Each row is where one point has got to under a steady rotation. How many ticks took it there?
The counts run from 0 to 153.
[150 109 166 198 168 124 117 141 136  97 112 152  63 149 153 112 136 121
  76 117 166 139 105 162 111 127  83 165  77 139 137 124 163 124 113 134
  98 116 185 108 129 199 139  95  98  93 124 139 155 114 142 130 134 106
 109 115 126 145 124  93 156 112  86 119 137 108 128] -> 83
[125  84 129 173 134  95 124 134 112 151 162 151 105 113 134 104 135 148
 125 147  97 139 103 135 140 156 101 166 142 108 134 128  95 145 130 155
 114 137  98 128 155 130 109 146 123 136 120 141 121 141  86 159 149  66
  82 138 131  98 141 179 111  95 123  77 201 142 142] -> 12
[123 134 153 146 136  88 134 145 108  76 136 129  54 164  72  99 121 127
 138  80 126 110 157  98 172 141 118 181 154  89 144 143 136  66 135 137
  99 131  91 118 153 158  92 111 111  99 147 138 134 111 130  97 126 142
 121 167 136 101 139 121 117  97 134  58 119 143 158] -> 144
[129 100 153 111 123  94 103  81  88  65 179 186 129 130 104 146  65 111
 104 115 149 101 113 128 121 170 113 117 132 122 116 135 140 120  94 174
 110 144 141 154 132 141 124 145  86 111  93 104 134 148 124 107 176  84
 121 145  80 137 149 122 152  91 137  54 161 123 122] -> 19
[114  76 151 137 130  95 112 135 120  97 148 161 111 139 156  84 135 148
  90 126 154 125 137 137 152 131 103 146 144 117 116 120 104 126 114 156
  97 139 124 161 183 172 104 125 105 170 133 153 160 151 117 133 125  83
 122 140 138 124 145 136 150  68  87 115 226  92 127] -> 108
[126  87 125 158 133  66 117 146 117  84 139 152 116 151  97  75 145 137
  98 132 140 142 146 140 170 146 119 160 132 129 127 107 123  93  85 180
  84 154  88 126 144 166 135 144 109 142 168 105 127  87 118 126 131  91
 143 180 153 108 122 160 146  72 101  96 164 126 146] -> 28
[146 123 114 106 154 121 132 118  92 155 151 128 142 120  66  91  90 188
 112 113 107 130 129 140 138 134 125 158 136  87 135 132 149  75 138 158
 131 145  90 150 165 185  93 134 160 143 157 138  86  83 106  99 137 119
  64 109  93 125 113 130 171 123 158  97  95 139 132] -> 150
[148 142 145 179 158 117 123 137 124 155 103 160 107 123 145 127 143 152
 107 129 118 162 117 153 103 113 103 140  72 129 116 133 167  61 104 106
 113 122 167 114 126 178 133 113  85  70 114 144  92 137 116 152 154 135
  77 108 147 108 142  82 117 117  66 116 103 133 114] -> 81
[156  97 119 126 149  88 102 100  94 145 157 187 165  93 128 152 116 142
 115 159 102 132 118 142 126 168 101 132 123 125 126 126 147 119  86 152
 125 140 138 149 135 165 110 154  85 128 113 108 112 159  98 143 163  75
  80 133 100 103 134 119 161 103 126  98 138 138 112] -> 116
[139 131 110 116 135  96 122 110  74 147 148 164 171 119  83 135  92 169
 138 130  83 137 137 145 159 150 111 122 132  82 113 119 143  67 105 171
 123 145  88 155 139 140 113 167 114 116 142 126  66 129  93 120 163 120
  72 134  89 123 118 137 128 105 133  75 127 150 132] -> 36
[136 101 139 186 154 130 113 152 113 183 155 143 106 110 162 108 120 174
  98 147  98 136 105 149  99 151  86 160 108 101 136 141 114 121 158 130
 111 131 137 123 164 154 118 125 142 122 104 182 100 142  93 147 151  88
  44 104 106 108 132 131 106 109 115 104 174 110 117] -> 91
[131 130 136 166 141 109 129  96  96 107 149 135  92 135  85  95 120 103
 110 101 135 118 130 105 133 162 140 143 126 118 148 119 135  78  70 176
 128 127 103  93 109 170 115 128  83  89 135  77 112 109 118 104 152 133
  88 151 125  72 123 128 145 115 121  73  84 175 145] -> 42
[126 106 132 141 140  79 123 135 120  62 121 186  90 135 123 124 150 110
 134 141 115 118 158 135 200 146 115 151 145 110 123 115 147  98  78 171
  82 152 132 143 136 180 114 136  54 121 139 113 145 140 133 121 138 100
 139 174 147 105 148 119 132  72 105  83 186 131 157] -> 123
[165 145 133 138 149 133 130 111 110 119 120 142 108 125  79 142  89 134
 101  96 111 134 122 136 123 152 120 158  96 108 123 132 182  81 117 136
 116 127 150 124 130 186 113 106 114  96 136 119  95 102 127 102 159 145
  73 130  95 146 122  71 152 142 117  94  64 134 126] -> 60
[102 114 166 182 128 115 118 151 129 108 140 143  92 155 169  66 150 123
  88 117 160 133 109 133 128 111  95 148  97 104 120 124 100 100 142 141
  90 109 145 126 171 154 106  89 113 135 112 189 141 126 129 142 126 114
 121 103 140 123 141 144 114  90  63 117 210  99 127] -> 88
[128 156 154 159 138 148 139 109  73 165 151 148 153 135 151 102 111 120
  84 122 141 117  83 161 119 112 110 104  75 115 106 131 130  93 109 166
 127 105 160 107 116 154 114 119  90  94  95 159  80 127 118 127 163 142
  58  72 102 111 122 134 111 104  58 100 138 136 114] -> 77
[150  82 106 144 163  81 115 123 121 101 134 159  84 111 103 122 139 155
 135 138  84 156 175 106 161 164 124 159 145 124 150 133 152  93  94 133
 108 138 119 123 154 193 116 142  96 116 160  95 127 125 109 128 131  86
  95 173 141  78 137  96 158 100 143  93 123 149 132] -> 26
[104  92 116 132 121  87 111 126  94 153 164 156 138 113 158 100 137 168
 114 157  93 122 122 123 139 143 102 125 137 100 132 139  92 118 120 147
 106 140 101 149 172 128 111 165 108 141 114 156  98 168  79 159 156  85
  81 112 118  96 147 162 108  71  99  79 208 136 113] -> 111
[131  98 125 135 128  98 100 115  83 152 164 171 153 105 156  97 114 141
 128 157  98 109 105 156 168 140 105 115 138 111 137 113 121 134  93 182
 108 138 143 168 157 140 109 151  80 159 110 155 120 159 108 144 148  92
  83 103 114 112 138 179 142  82 112  92 204 119 133] -> 112
[146 178 137 127 135 121 120 108  91  93 110 154 125 150  82 143  85 118
 117  97 118 125 117 181 152 119 106 132  87  97 105 122 188  59 108 150
 100 138 157 148 117 181 118 120 103  94 117 139  89  95 130 102 160 154
  99 117 110 171 113  96 147 115  96 103  94 139 145] -> 59
[106  88 142 142 139  96 114 122 110 124 179 149  96 116 132 105 103 168
 114 125 120 131 132  97 125 164 119 144 154 112 135 146  84 122 160 135
 108 118 102 149 189 133 108 138 131 134 102 149 124 162  81 151 142  82
  92 141 106  95 158 139  93  66 125  87 191 109 114] -> 110
[124 162 152 116 103 124 121  94  73 109 154 134 152 155  75 104  80 135
  93  91 156 100  99 131 162 114 142 118 115  94 113  92 128  81 108 183
 125 133 127 171 149 157 100 119 109 128 122 134  92  89 120  90 150 155
 109 106  85 154 119 143 155 101 101  89 122 141 127] -> 153
[114 131 145  93 107 112 117 107  71  94 164 176 155 134  81 143  79 146
 144 110 116 116 135 141 175 151 113 124 146  86 103 129 137  81 112 165
 121 138  92 181 147 140 100 155  92 133 126 132  74 151  99 108 168 132
 112 134  89 125 135 135 133  95 122  61 152 135 131] -> 134
[118  99 128  99 119  95 117 124  93 128 166 155 152 132  96  86 113 182
 111 104 109 133 146 101 135 138 132 127 142 108 115 140 100  69 126 163
 124 139  66 160 177 149  94 163 127 157 148 125  96 109  90 125 151 103
 100 133 105  96 140 146 148  82 126  79 154 142 122] -> 130
[126  91 115 120 124  89  96  95  78 137 172 184 170 106 118 118 114 162
  94 145 122 137 112 139 124 162 118 115 113 125 118 113 122  94  72 185
 131 153 111 143 139 144 124 169  98 138 129 111  88 147  83 145 160  83
  81 113 103 110 128 149 141  89 107  92 167 136 110] -> 17
[132  82 118 142 147  88 112 140 123 141 152 141  90  86 136 106 134 174
 147 150  90 127 140 106 140 154  90 144 178  95 154 131 113 135 143 115
 117 134 116 145 174 166  87 125 116 153 126 162 142 156 115 145 151  78
  79 140 116  88 158 121 119  79 138  80 195 120 137] -> 11
[127 116 135 113 152  80 113 106  94 119 136 189 140  97 125 149 119 133
 137 137  95 126 162 106 149 160 131 109 140 118 115 133 141  74  74 148
 123 126 124 128 143 160 108 148  59 110 115 109 103 182 115 126 161 100
  95 137 123  82 146 102 117  80  95  81 135 165 119] -> 21
[119 137 155 150 123 130 127 110  78 128 158 126 151 154  87  90  93 128
  68  99 148 111 103 150 129 137 126 139  96 115 124 104 118  82 106 190
 120 140 105 119 137 133 111 136 133 115 134 121  73  75 111 103 138 131
  84 100 101 139 108 181 141 120 110  78 132 146 136] -> 152
[113 103 132 122 129  79 120 138 121  96 144 170  98 127 133 102 140 159
 131 120 114 128 154 111 161 136 106 154 168 101 115 145 120 116 142 129
 105 123 115 165 195 171  85 113  89 164 138 171 156 150 106 139 133  98
 115 135 134 121 162 107 135  59 109 100 205 116 128] -> 10
[116  74 141 107 120  93 108 138 112  83 157 154 100 161  93  90  90 173
 106 102 141 131 143 114 126 165 125 171 153 118 132 136 104  88 139 168
  99 143  69 160 182 135 111 146 140 148 146 130 118 113 105 132 131  91
 122 158 100 129 144 149 145  79 144  62 163 104 128] -> 129
[136 104 131 136 154  85 119 137 122  68 133 151  67 139  94 150 131 126
 156 123 107 110 159 112 173 170 111 171 164  80 134 126 149 120 128 137
  95 131 124 149 165 169 106 125  87 123 130 123 154 143 135 124 135  95
 120 177 141 110 157 106 141  81 133  89 155 117 146] -> 124
